(in the rows, 128 means zero)
The rows of X fall into several groups, which share some directions, and each row is roughly a mix of its group's hidden directions, except one row that fits no group.
X:
[[135 111  92 117  87  94 149  76 130 150]
 [104 154  87 161 175 130  92 146 108 132]
 [120 155 122  90 103 144 182 101  90 129]
 [145 101 163 110 169 135 148 145 177  99]
 [111 170 163  80 131 103 143  93 125 154]
 [165  83 127 134 142  95  82 152 143 102]
 [112  98 131 180 125 117 100 126  70 140]
 [ 85 109 174  88 141 126 111  89 117 146]
 [110 161 110 135 142 156 138 124 202 132]
 [158 135  91 112  62 108 130 134  98 137]
 [111  85 187 152 114 102 120 134  95 139]
 [ 82 115 184 102 155 145 135 117 130 160]
 [ 72 132 100 151 163 129 151 150  88 135]
 [114  65 106 130 104 151 146 170 111 142]
 [124 134 167 101 112 120 172 123  93 178]
 [133  72 123 111  99 123  80 127  88 120]
 [ 86  77 134 122  95 100 103 111 116  96]
 [120  92 123 110 104  96 143  74 131 171]
 [112 138 153 162 117 141 150 190  92 110]
 [111 110 121 137 128  96 147  99  70 173]
 [133  83 105 133  77  89 116 111 111 158]
 [ 95 163 142 102 128 142 137  70 133 167]
 [107 113 158 158 133 108 117 197 151 132]
 [115 189 126  89  96 120 128  91 151 122]
 [126  93 177 104 128 131 105 165 111 172]
 [155 124  77 153  84 149 163 121 104 117]
 [111 183 130 142 106 170 149 172 115 140]
 [104 158 101 146  99 147 178  91 117 154]
 [149 100 101 111  78 170 139  96 131 154]
 [131  90 128 159 165 138  83 142 171 108]
 [124 139 168  91  80 155  99 133 150  99]
 [111  85  97 126 176 118 142 163  91 131]
 [130 168 142  94 143 153 158 106  77 152]
 [110 180 129 137 171 161 121 136  85 110]
 [114 113  87 181 122 153 109 156 101 157]
 [131 114 145 123 126 167 178 160  76 131]
 [126  92  71 154 169 130 145 153 139 108]
 [147 126 154  97 196 123 150 118 101 108]
 [141 166 167 151 129 184 105 132 151 149]
 [ 91 146 117 149 117 159 190 161 132 135]
 [128 145 129  79 107 154 188 120 156 124]
 [ 99 128 123 166 117 158  96 156 174  96]
 [132  82 139 151 104 117  79 130 178 127]
 [117 110  75 176 125 125  82 140 106 122]
 [ 83 196 136 129 107 133 109 109 147 132]
 [146 152 108  76 159 137 169 112  91 126]
 [107 156 100 135 169 125  99 174 167 121]
 [164 112 155  93  96 105 140  85 141  95]
 [108 127 143 175 124 123 140 169  85 170]
 [121  92 165  99  83 120 157  90 112 116]
 [161 145 129 142 171 164  78 135 157 117]
 [ 83 106 112 165  93 138 123 144  89 160]
 [136 162 160 136 109 157 175 152  83 120]
 [167 102 168 129 100 110 102 165 157 151]
 [125 125  89  88 119 145 126 136  68 162]
 [124 102  99 171 116 101  90 161 154  98]
 [108 146  93 169 156 114  92 103 163 105]
 [ 99 107  71 141 104 150 157 137 157 100]
 [135 159 207 121 128 120 136 145 106 117]
 [151 202 132 150 149 132 113 141 158 115]
 [ 94 118 115 165 150 131 127 128 104 195]
 [137  62 140 136 153 120 100 159 116  94]
 [135  92  57 121  93 127 129 118 118 149]
 [140 108 133 102 131 144 153 141 195  89]
 [115 165 111  86 121  96  99 118 173 102]
 [ 97 143 176 122 112 109 190 131 110 134]
 [130  90  75 109  99  90 139 116  96 141]
 [178 161 150 120 122 135 172  93 100 114]
 [130 110 106 165 126 140 100 190 105  98]
 [109  90 122 154  95 152  86 172 130 110]
 [148 137  88  91  95 135 154 112 166  91]
 [165 174 103  91 115 107 160 100 107 133]
 [144  69 147 131 117 111 107 140 185 122]
 [118 134 113 160 152 128 108 140 165  61]
 [158 125 121  67 163 165 132 124 108 153]
 [181 151 146  85 141 129 131  81 149 129]
 [166 140  89 143  61 129 131 147 134 120]
 [124 129 102 105  86 116 150  69 128 164]
 [119  88 175 130 151 128 121 121 187 145]
 [ 62  95 132 124 120 100 102 121 110  98]
 [181 147 127 159 182 157 135 128 130 109]
 [123 101 141 153 127 106  75 162 168 101]
 [162 115 179  97 126  93 108  97 152 110]
 [177 144 164  87 137 145 151 151 164 128]
 [ 95 114 111 150 162  94  81 115 165 115]
 [115 158  80 110 104 113 130  94 179 134]
 [168 125 144 183 137 127 102 139 173 106]
 [127  59 142 150  96 117 125 161 131 102]
 [124 173 121  88  97 137 180 124 141 154]
 [124 163  97 173 123 168 111 132 148  85]
 [131 151 147 125 190 146 130 125 184 115]
 [ 89 108 104 151 129  94  93 119  95  86]
 [136 178  97 118 148 170 172 136 130 150]
 [109 162  59 126 149 166 130 133 131 136]
 [153  74 109 169 103 135 142 140 159 101]
 [100 156 123 121 178 157 179 122 109 110]
 [ 76 107 128 143  85 153  98 164 129 115]
 [ 97 142  89 180  87 121 148 140 131 153]
 [120 148 139  80 114 125 189 106 131  96]
 [103 164 134 172 135 120 139 109 180 162]
 [107  73 118 146 176 151 125 128  88 125]
 [134 158 112 144 136 171 121 107 195 132]
 [111 121 106  74 108 125 131  77 123 168]
 [126 119  85  92 170  85 120  99 151 133]
 [132 122  85  97  98 120 152 104  83 165]
 [143 115 134 144 194 137 120 153 166  95]
 [136 121 154  93 175 133 124 144  71 154]
 [ 97 182 134 142 105 157 139 134 102 173]
 [194 150 148  90 162 121 128 111 118 119]
 [162  85 120 133 136 141 159 156 106 180]
 [150 179 122 111 144 146 108 119 172  85]
 [143 148  88 139 111 100 102  88 176 110]
 [ 96 160 110 141  71 113 144  92 154 137]
 [127 136 204 107 127 148 152 145 101 138]
 [136 114 125 177 174 127  92 162 152 105]
 [126 154 102 112 166 144 127 117  72  85]
 [121 117  74 123  80 107 147  84 122 138]
 [151 180 106 118 149 165 174 123 122 151]
 [115 165 193 135 152 153 150 156 122 127]
 [145 108 125 106 162 104  88  87  85 111]
 [ 78  76 149 139 137 104 108 146  93 129]
 [129  76 128  81  90  95 149 132 106 127]
 [118 154 108 118  87 126 177  84 109 154]
 [130 127 130 128 154 131  87 108 202 131]
 [131 148 177 159 160 137 118 139 175  96]
 [145 152 126 139 169 137 116 144 173  73]
 [105 146 153 139 167 156 164 170 160 111]
 [177 150 147 103 156 123 104 126 182 136]
 [100 108 105 190 149  97 142 154 122 105]
 [178 143 178 119 139  86 136 119 142  99]
 [ 91  74 102 110 136 116 148 153  91 151]
 [117  94  98  91 104 106 109  78 148 152]
 [125  66 121 104  86 123 127 165 131 153]
 [ 74  91 100 118 106 129 159 163 126 149]
 [119 117 164  97 135  74 131 132  75 129]
 [110  86 145 177 121 119  93 143  89 151]
 [124 173 106 116  73 145 163 107 122 154]
 [167 140 145 120 122 136  58 153 133 101]
 [112 159 111 153 100 193 103 149 118 131]
 [109 161 116  82 157 129 171 115  87 129]
 [ 91 180 112 102 148 174 137 125 106 114]
 [138  69 166 128 128 100 149 145 113 169]
 [134 100 140 141 142 145 134 197  94 100]
 [118  58 138 153 139 130 109 172 115 136]
 [ 91 135 163  79 143  98 130 128 161  95]
 [ 97 123 166  96 163 101 164 155 100 114]
 [115 149 137  91 142 153 148 153  67 154]
 [172 186 115 126 126 143 125  88 159 123]
 [141 146 160  85 181 138 158 103 150 117]
 [100 119 158 161 136 134 102 158 169  82]
 [135  71 162 147 136 120 121 172  97 108]
 [111 122 172 120 141 128  78  92 168 149]
 [125  90 160  99  97 108 133 125 112 185]
 [109 149 139 185 150 144  86 159 152 118]
 [152 132 110 103 103 181 165 108 137 167]
 [151  90 168 154 126 100  77 113 110 139]
 [ 98 142  95 162 121 140 136 165 112  72]
 [110  76 104 156 106 104 114 172 106 111]
 [ 66 118 135 102  91 134 143 136  89 149]
 [141 156 119  69 132 126 147  99 169  97]
 [149 167 122 172 159 134 138 131 152  76]
 [109 182 113 130 127 126 153  92  90 166]
 [154 165 149  99  88 131 154  79 119 145]
 [ 92  65 109 148 142 118 125 170 113 136]
 [135 128 138 140  55 107 156  91 138 132]
 [110 117 152 157 173 169 119 148 174 115]
 [134 168 161 102 149 137 174 109 166 153]
 [155 171 131 153 107 102  86 136  94 161]
 [178 163  94 161 139 157 151 135 109 151]
 [143 118 142 189 134 123 122 138  71 153]
 [136 180 113  73 159 141 148 113 113 110]
 [108 112 178  84  82 115 110 137 106 131]
 [130  73 118  90 118  84 133 160 104 137]]

Here is one row of each group, with its name. Which group are the others in?
[160  81 151 126 111 112  68 149 131 124]  F
[ 95 101 158 126  98 103 134 153  70 134]  E
[131 148 119 131 149  95 157  77 168  92]  J
[176 121 193 115 122  98 135 124 150 122]  W
[130 200 139 145 113 158 131  95 148 120]  K

[ 98  91 158 148  64 132 134 134 113 145]  K
[ 92 145  85 101  94 133 159  92 102 136]  J
[ 95 112 121 173 189 128 127 126 145 100]  F
[144 142 131  91 146 103  98 125 188  97]  W
[127 179 143 130 124 134 194 118  97 135]  J
[103 178 113  67 119 122 143 101 119 136]  K
[116 106 136 143 142  85  63 140 144 100]  W
[159 123 119 102 178 134  80 102 161 133]  J
[185 133  75 142 151 144  92 128 124 126]  J
[137 181  98 134 149 156 179 151 124 134]  W
[173 182 135 113 154 138 168 138 153 133]  W
[119 109  69 109  83 122 121  88 123 148]  J
[142 176 110 113 142 149 138  95 186 138]  E
[172 100 156 134 104 147 114 143 164 174]  W
[107  76 154 122 132 128  94 152 178 141]  E
